In the rows, zero is written as 128.
One turn moves each row of this set onto another row. After a few examples, where does it send each row asked below?
J183: [147 136 111 145 137 147 104 138 154 119 120 149 109 153 136 141 118 107
  97  89 110]
J8: [118 144 128 142  89 161 145 152 158 133 117 107  82 137 114 127 113  81
 115 112 128]
J173: [123 116 107 108 114 145 132 118 131 167 115 131  80 144 153 113 150  89
 110 120 135]
J500: [123 146 118 128 138 151 129 109 162 133 142 139 139 157 116 134 116  80
 120  97 115]
J956: [130 100 115 156 109 163 155 126 137 152 143 121 112 116 150 166 111 107
 125  93 131]
J110: [113 113 110 158 115 164 148 130 134 148 151 123 117 115 140 157 116 111
 132  95 142]
J761: [131 117 142 150 118 158  97 105 126 140 134 118  92 149 136 137 138 132
 112 117 153]
J827: [121 113 106  98 125 153 143 119 131 164 105 126  81 143 144 122 131  78
 110 116 132]
J938: [114 135 137 144  80 177 148 138 156 144 122 108  86 149 119 123 113  80
 116 102 108]
J7: [150 139 111 146 141 146 102 130 154 120 129 151 102 145 139 143 112 104
 100  98 110]
J387: [161 138 130 126 139 165 130 104 153 133 142 139 111 183 138 127 109  84
 120  89 123]
J391: [119 143 129 144  76 171 145 137 156 134 116 107  77 142 123 127 116  82
 130 108 123]
J111: [119 136 126 146  86 177 144 148 154 124 132 102  87 138 112 119 114  89
 117 102 121]
J810: [126 147 117 129 138 160 129 116 162 126 145 143 137 156 122 124 116  84
 129  97 121]
J671: [125 120 147 155 124 170 117 102 119 140 134 106 103 156 132 133 140 133
 113 121 145]
J856: [117 107 113 104 128 154 141 115 140 168 110 134  80 150 139 115 151  88
 116 117 133]
J902: [120 121 155 147 121 166 104 102 129 140 124 105 111 158 139 139 141 126
 110 110 144]
J879: [115 106 114 163 111 153 156 126 136 145 142 125 117 123 152 168 124 103
 116  85 129]
J162: [125 116 149 151 125 172 112  98 127 136 143 109  90 161 139 147 137 125
 104 125 144]
J686: [126 107 116 155 114 168 146 135 140 153 149 125 106 124 156 160 111 108
 127  75 141]
J739: [130 110 149 145 121 165 109  96 130 123 129 107  90 162 131 133 144 122
 112 116 145]
J35: [129 124 108 138 143 168 126 128 152 117 133 140 103 170 141 140 126  86
 103 112  80]
J603: [137 128 108 138 151 161 128 130 150 118 135 137  99 160 143 137 120  83
 104 120  83]
J878: [117 102 111 157 117 158 139 117 130 150 151 132 106 121 155 161 105 104
 120  83 140]
J954: [120 127 126 142  90 176 155 149 152 134 126 100  82 141 120 129 114  78
 128 121 113]
J752: [130 122 109 103 113 154 138 117 135 166 108 130  80 148 152 126 151  91
  94 110 130]
J546: [139 117 115 107 115 154 141 114 131 165 110 129  65 158 147 121 141  84
 117 115 139]
J948: [156 143 128 124 135 160 127 106 149 140 146 133 114 182 142 135 108  79
 108  84 119]

J8 -> J856
J878 -> J111
Now these:
J603 -> J387
J752 -> J902
J500 -> J35
J956 -> J391
J954 -> J546

One turn moves each row of this set onto another row. After a few examples, where does it send each row asked below?
J79: [134 121 167 148 135 105 141 122 128 138 156 138  98 153 139 134 116 115
 154 142 117 128 151 127 118]
J784: [133 115 132 158 126 103 139 101 124 136 161 154 111 141 134 124 137 127
 121 107 160 127 144 107 109]
J440: [112 117 120 114 123 122 145 141 126 145 117 104 139 149  92 146 111 132
 140 125 116 137 144 149 159]
J844: [145 133 135 146 154  94 140 129 120 132 121 134 114 111 110 120 164 140
 109 116 113 135 139 130 131]
J208: [133 123 152 142 135 109 131 130 137 137 150 139 107 149 133 135 106 109
 164 146 110 136 159 119 109]
J181: [127 131 129 141 154 103 146 120 120 124 124 142 111 113 114 122 166 140
 111 120 111 140 147 118 145]
J426: [145 119 143 169 140 121 144 109 122 125 158 151 103 133 122 118 131 133
 120  95 155 115 148 110 123]
J840: [135 115 127 154 134 138 143 125 116 113 120 123 166 132  91 130 139 147
  96 106 120 122 153 113 144]
J704: [139 118 138 145 113 132 142 132 121 144 134 118 147 159 125 149  90 124
 160 136 150 122 170 145 135]
J252: [119 133 113 130 146 119 140 127 139 161 124 148 134 122 134 153 127 134
 137 103 126  98 159 114 110]
J276: [134 118 134 161 143 118 131 107 138 129 149 150 100 142 132 135 139 125
 127 102 165 122 152 101 117]
J91: [138 121 142 174 137 119 136 105 121 118 156 151 112 131 132 120 137 125
 121 110 161 133 152  99 132]
J428: [128 129 153 153 137 114 139 118 129 158 157 145 110 154 140 140 112 108
 160 134 120 121 162 119 111]
J149: [102  99 130 161 136 136 131 106 136 145 154 112 141 146  97 120 122 124
 133 141 132 159 148 124 161]
J200: [110 114 123 133 117 110 144 153 127 145 115 106 140 139  87 133 114 142
 145 113 106 141 160 146 156]
J814: [142 122 133 146 163  86 137 115 124 122 126 144 119 112 111 135 158 127
 111 120 118 143 142 128 129]
J419: [140 122 125 153 122 137 147 141 121 119 118 104 158 127  92 121 135 149
 106 104 121 116 147 112 144]
J832: [131 127 159 148 134 114 127 118 151 144 148 133 104 160 141 145 110 118
 158 137 125 135 160 116 116]
J643: [119 116 131 122 117 110 139 154 124 142 116  97 129 153  91 135 116 129
 140 130 103 130 136 142 144]
J138: [131 119 151 141 120  95 134 113 136 149 159 132 115 160 144 139 108 118
 156 132 121 125 163 113 113]
J855: [114 117 123 122 125 117 129 145 119 143 107 118 135 152  87 136 116 132
 135 122  93 135 141 144 147]
J95: [134 130 132 126 148 133 147 122 152 148 132 157 138 141 144 140 122 152
 133 130 143 118 180 127 143]
J962: [131 123 108 145 128 135 157 135 119 118 115 116 151 125  89 127 133 158
 109 105 128 117 159 122 149]
J619: [139 132 122 155 160  99 139 117 124 132 127 128 128 104 120 118 161 129
 105 121 121 148 142 118 133]
J54: [121 122 117 142 134 140 152 128 127 122 126 104 161 124  94 125 139 144
 103 110 117 134 147 110 155]
J821: [132 125 129 155 138  99 146 113 116 127 128 148 128 105 125 123 168 137
 113 117 122 148 134 124 125]
J583: [136 123 125 173 148 112 136 108 124 145 157 151 106 131 126 117 132 118
 124 101 158 125 150 107 114]
J283: [110 108 120 175 135 118 124 111 118 148 136  97 157 116 107 137 133 109
 140 136 117 148 139 119 123]
J599: [144 112 127 151 108 138 127 143 120 131 128 119 146 160 112 131  85 129
 153 131 151 128 166 138 128]
J781: [115 119 125 156 123 136 157 139 120 123 123 124 158 119  92 120 149 152
 109 106 115 137 151 119 145]
J658: [122 129 122 127 121 108 145 150 126 146 112 102 141 148  93 147 111 138
 143 134  98 127 151 148 135]
J725: [118 118 116 160 137 141 151 124 119 116 109 110 157 129  93 128 150 150
 110 111 116 121 149 117 137]
J297: [133 125 124 152 159 101 137 114 122 122 114 137 117 114 122 134 174 134
 116 119 127 134 143 121 124]
J496: [138 111 134 164 143 118 140 112 134 120 163 152 109 136 115 125 121 120
 125 103 162 123 155 101 113]
J792: [113 120 105 159 141 112 127 132 116 162 127 118 149 118 111 146 138 119
 125 118 146 116 148 123  93]
J313: [144 107 143 154 104 128 139 136 120 127 139 108 136 161 120 136  87 124
 154 131 155 120 156 136 134]
J354: [127 111 129 136 142 125 136 103 151 143 135 141 125 140 125 128 111 140
 149 132 138 153 160 140 179]
J924: [136 117 138 158 114 133 131 131 139 138 126 104 140 164 113 139  85 134
 156 134 148 135 166 143 131]
J584: [137 112 137 146 106 112 137 141 130 142 138 106 147 161 118 138  90 135
 155 130 144 128 183 136 135]
J203: [133 120 136 161 103 126 135 134 128 140 145 109 145 166 113 145  83 124
 153 126 147 119 157 128 121]
J693: [106 117 119 139 127 123 139 138 130 142 105  99 135 152  83 135 114 140
 142 125 103 137 144 150 143]
J150: [126 128 156 155 130  95 126 120 130 146 156 137 102 155 135 139 115 105
 154 139 129 141 144 122 117]

J419 -> J844
J496 -> J208
J297 -> J276
Now these:
J200 -> J781
J440 -> J54
J181 -> J91
J149 -> J283

